One vector is turned by the same rotation once a step. Each row is the vector after some number of steps, and that number follows the row.
The counts run from 0 to 265.
[-17  20   8  14 -27   8 -17   0  -2  13  22 -20  -8  -5   3   9   4  -3
 -11  15  23  -7  -8   2   0  14   8  -3 -11  -6 -26  -9 -16  20  -3  -8
   6 -16  -2  14  -1] -> 76
[  2  -4   0 -14   0  -7 -11   9  14   1   4  18  13  -2   7 -10  -5 -14
 -14  -1  -1  -6  17 -12   9  11  -7  22  -7  11  -8 -21  21   4   1 -22
  -6 -14  13  24  19] -> 185
[-27   4   1  19 -18  17 -16  13 -11  -3  11 -17  -6  -2   4  14   9  -3
  -9   7  30  -5  22  -8   4  18   3  -3 -15   3 -18  -8   5   4  -7  -6
  -8 -16  -2   2  -9] -> 245
[-11  21 -17  -2 -27   2 -16   0  12  17  14  17 -14  -3  13 -18   6   8
  10 -10   7  -3  -7   5  15   5  -9   7 -18  21 -12 -10   8  10   6   4
   4  -6  16  17   3] -> 235
[-18   3  10   8  13  24   5  25  -9   1  24 -14  11   2  -5   0  14  17
   0  -5  21   6   0 -10  21  10  -7  12  -6   1 -11  -4  14  -8 -13   4
 -13 -18 -23  14 -11] -> 43
[  1  12  25   5  -1   5 -14 -13  -6  12   2   0   0  11  -3   6   5 -14
 -28  18  -4  -1  12   6  -1  20  11  29   2  17  -2 -20 -11   2  -4 -14
  10 -16  -7  18  -2] -> 161
[  0  14  18 -13  19  21  -6   2  -7  20   6  14 -14  -3  12 -14  -3  -4
   7  -7  -4  10  -5  10   2   3  -5  36  -5   0   8 -21   6   5 -18   9
  13   3 -12  24  -6] -> 5
[ -8  -7   6  -9   5  23   2  -2  -8 -16  -1  13  -7  -5  -9  -9  -1 -11
 -10  -4   5  10   3 -15   6  30 -18  19 -21  -3 -11  -8  20   9 -10 -20
   5 -20   5  22   9] -> 20
[-28  11   3   4   6  14   2  12  -8  -1  13 -17 -10  -6  12   5   7  11
  19 -15  21   4 -13  -1   8  -7 -14   1 -19 -28 -12   1   0   9 -16  11
  11  -4  -9  21  -6] -> 73
[-14  12 -16   3 -36  -9 -25   4  18   5  -4  -4  -1   1  19   8   8   2
  -2  -6  16 -17  10   4  20   1  -3  -7  -9  10 -22 -22   0  15   6 -12
   2  -7  11  12   3] -> 82
[-25   4  15  31   2   8  10   9  -7  -2   2 -20  -7  15  -5   7  30  -7
   1   3  21  -7  12 -13   8  -4   2   2 -11  -3  11  10 -10  -3  -8   2
  17 -13  -4   5 -17] -> 110
[-29  -1 -14  29 -11  -1  -2   1   9  -9  -6 -12 -13  19   2   5  32   3
   4 -16  17  -7  21 -10  22  -7  -3  -4 -18   8   0   2   6   2   6  -6
   7 -11   2  10  -8] -> 98
[-14  19 -16   3 -18 -13 -10  -4  15  11   1   9 -15   7  11  -4  22  12
  27 -21   5   2  -5  12  17 -11 -15   2 -18   7  -5  -2  -4  17   7   6
  14  -4  12  17   0] -> 84
[-15  11   5   6   3  14  -5  24 -12   7  12 -24   7   3  10  -3  21  23
   2 -11  23   6 -15  -2  26   2   1   1  -3   4 -19   1   7  -7  -8  13
   1 -20 -20  11 -10] -> 61
[-15  15   2  14  -1  15   3  18   2  20  34 -13   3   4  11  -2  12  19
   5  -6  17   1 -18   5  14  -9   0   5  -3  -7 -17  -9   1   1 -11  12
  -1  -6 -18  16 -11] -> 60
[ -4   8   7 -10  14  12  11  17  -5   4  26   6  -1 -10   6 -20  -3   8
   7 -14   5  11 -17 -10   6   0 -13  22 -16  -9  -9  -1  12   3 -14  11
   5   2  -4  33   9] -> 206
[-18  10  13   6   0   4  -6  13 -18 -10  -1 -26  -2  -7   7  11   9   6
   6  -7  30   6  -3  -5  15   8 -11  -2 -14 -19 -17   5   0   9 -17   4
  17 -17 -10  11 -10] -> 74
[-11  -5  25   9  23  17   2   9 -19  -5   8  -8  12  13  -6   0   7  -3
 -15  -3   6  10  24 -11   8   9  -3  31  -2   8   1  -5  11 -14 -17   0
   0 -20 -22  14  -8] -> 177
[ -7   6  -7   6 -11  12   4  18 -13 -20  11 -15  -2   4  -1 -12  14   8
 -27  -4  15   0  -1 -14  23  21   8   7  -6   8 -28   0  13  -3   1  -5
  -5 -25 -14  18   6] -> 214
[-11   5  -8   5 -34  -2 -23   5  16   8  -3  12  -9  -8   5  -5   8 -11
  13   7  20 -11   6  -4  13  18 -10  -5 -19  15  -8  -5   6  20   6 -14
   6 -10  22   4   2] -> 252
[-22  19  -3  -2  -8   9   0   7   3  11  23  -3 -17  -6   8  -2   6  14
  23 -11  14   5 -23   3   3 -11 -15   6 -21 -19 -12  -4  -9  16 -12  10
  17  -2   0  26   1] -> 72
[-12  11 -15  -3 -24  -1 -22  14  -1 -13  -3  -5  -2  -5  14  -5   5   6
  -8  -9  18  -9  16  -8  22  19  -1   2 -15  18 -26 -16  11   1   6  -7
  -4 -15   0  10   2] -> 233
[-20  23  -1  16 -13   6 -15   8  -1  15  21 -17  -2  10  19   6  14  23
   9  -7  18  -4  -3  19  21 -11  -3   3  -6   9 -14  -8  -6   4  -2  16
   5  -7 -18  14 -14] -> 78
[ -2   5  26  -7   6   8  -2  21 -24 -13   9 -13   1 -14   0 -10   1 -10
  -6   4  21  11  -4 -18  15  24  -6  18 -14  -8 -20   5  10   3 -17   2
   9 -18 -10  17   4] -> 208
[  3  16  19  -5  -9   7  -7  15 -15   4  18 -10   2 -13  -1 -11  -5 -13
 -18  15  13   4  -9 -13   3  29   8  13 -13  -3 -23  -8   2   8  -4  -5
   4 -17   1  16   8] -> 209
[ -7  19 -14  -7 -31  -2 -24   5   7   4   6  11  -6  -6  15  -9   3   3
   2   1  13  -4   5   4  21  15  -3   3 -15  27 -25 -18   6   9   9   0
   1 -12  14  10   4] -> 234
[ -5  13  21  24  15   6   7   6  -3  21   7 -14  -9  15  -2  -1  34 -10
   0   3   7  -4  -6   2   5 -18  17  10  -4   5  21  -1 -14   0  -3   9
  17   2 -13  15 -15] -> 127
[  4  15   0  -7  -1  -3  -9  20  12  20  19  14  13   7  12 -22   8  10
  -3  -3  -3  -1  -9   0  24   3  -1  17  -2  27  -8 -21   9 -10   6   7
  -4  -5  -8  27   4] -> 199
[ -4   7  12  10 -21  14 -11  15   1   6  17  -6  18   2  -2  -3   9  -2
 -15  14  17  -6  -4 -12  17  27   8  -2  -5  16 -25  -5   9   2   0 -14
  -7 -29   4   9  -1] -> 45
[ -9   7  -8   8  -5  27  -5   5  12  25  35  15   6  11  -1  -9   8  17
 -10  -2  -3  -3  -1  -2  14   7   0  17   0  30  -6 -21   5  -1   4   5
 -11 -16  -6  20  -3] -> 29
[  1   4  -2   6  -8   4  -7  16   1   1  18  -2  14   3  -2 -11   6  -7
 -32   5  11  -6   9 -15  10  20  16  19  -3  17 -20 -21  11  -3   5 -13
 -11 -17  -2  20  15] -> 197
[-26   7  17  18  -3   8 -10   5 -17  -9   2 -24  -8   7   1   7  23  -1
  12   0  25   0   9  -6   7   2  -7  -1 -12  -5  -1   6 -11   3 -12   7
  17 -17  -7   2 -16] -> 92
[-25   4   8   1   3   7  -9  17   3   6  -1  11 -11  -4  14  -7  17   1
  38 -13  19   5  -1  -7   8  -6 -24   2 -27  -3   4   3  16   8 -14   6
  12  -2   7   9 -13] -> 255
[ -3  16   5   4   0  27  -4  -8 -10  20  22  10  -8  13   0 -13  11  14
 -14  -1  -5   7  -2   9   5   8   9  26  -2  29  -1 -17   0  -7  -1   5
   1 -11 -16  19  -8] -> 11
[-14  20   4   0 -26  13 -20   7  -8  11  30 -13  -5  -8  16   1 -10   7
 -16  15  23  -2   9   4   0  15   7   4  -4   3 -26 -20  -5   8  -9   1
 -10  -7  -9  15  -2] -> 228
